In the rows, zero is written as 128.
Each path below is one point turned by a fixed rotation once a step. After each direction that follows a path, write how fast that rotation turns it, in deg/step (0 if it stays still).
Each turn is a multiple of 5 degrees from 10 to 175, or 0.
Each row of a path follows its step; steps can be skipped.

step 0: [130 137 125 124 139 134 120 120 139 134 125 132 127 127 121 118 124 136
 122 135 126 133 137 135 136 126 141 131 135 133 125 114 127 126 122 127
 136 134 135 129 137 120 119 137]
step 1: [123 138 125 121 134 134 131 128 127 104 127 133 124 130 130 124 124 134
 133 131 117 130 134 132 137 133 141 122 133 125 134 129 127 131 127 138
 137 120 128 124 134 122 116 127]
step 2: [121 128 131 130 122 136 128 126 125 110 126 127 129 124 143 123 123 127
 132 125 129 130 132 140 128 131 122 118 139 125 121 129 133 128 117 119
 130 121 113 133 128 137 121 135]
step 3: [129 127 130 130 124 133 129 137 125 125 124 122 146 128 135 123 135 120
 124 111 136 124 138 131 131 137 121 134 136 131 117 129 135 117 126 125
 131 118 129 118 123 130 130 132]
step 4: [120 134 125 141 128 116 125 131 121 130 130 125 136 135 119 134 131 127
 131 131 130 133 138 128 134 139 119 129 138 128 124 129 124 117 121 133
 123 135 130 115 116 124 138 122]
step 6: [129 132 131 126 130 130 125 124 125 140 136 140 137 124 132 137 124 142
 133 132 123 126 132 115 124 111 125 126 133 130 131 121 140 131 126 119
 141 130 135 128 127 124 133 128]
step 7: [132 127 121 129 134 131 125 133 116 130 119 133 126 116 131 132 129 133
 128 136 117 130 131 132 126 132 138 127 117 130 143 129 142 125 129 112
 139 132 131 121 133 119 127 126]
step 8: [140 132 125 123 139 122 112 129 121 117 125 126 119 118 126 122 122 135
 111 134 128 131 131 142 120 129 126 123 127 124 130 136 133 125 123 127
 132 126 130 136 131 124 129 134]
step 9: [141 140 122 132 133 135 128 127 124 116 136 127 135 121 119 131 122 125
 122 120 123 124 126 137 123 128 128 136 127 121 123 128 125 128 128 132
 131 110 126 135 117 128 115 133]
step 10: [137 139 127 130 125 132 140 120 135 130 130 128 132 123 130 124 121 122
 133 127 128 130 121 141 137 137 117 141 138 122 125 123 127 123 118 125
 132 132 119 125 118 125 123 119]
[126 129 129 129 128 132 127 127 133 126 128 127 126 128 130 127 124 126
 128 130 127 129 130 127 132 133 130 130 131 130 124 129 129 129 131 129
 127 126 127 129 128 129 129 128]	35
[125 128 129 127 129 130 128 125 131 132 129 129 128 125 128 126 128 130
 131 126 127 129 127 126 129 127 131 128 130 124 131 126 129 129 127 132
 125 132 130 126 126 126 127 129]	65
[127 127 128 128 126 129 128 128 126 126 130 123 129 130 129 128 128 131
 128 124 126 128 130 123 127 130 129 126 128 128 129 125 127 126 125 127
 127 129 127 127 129 130 133 127]	35
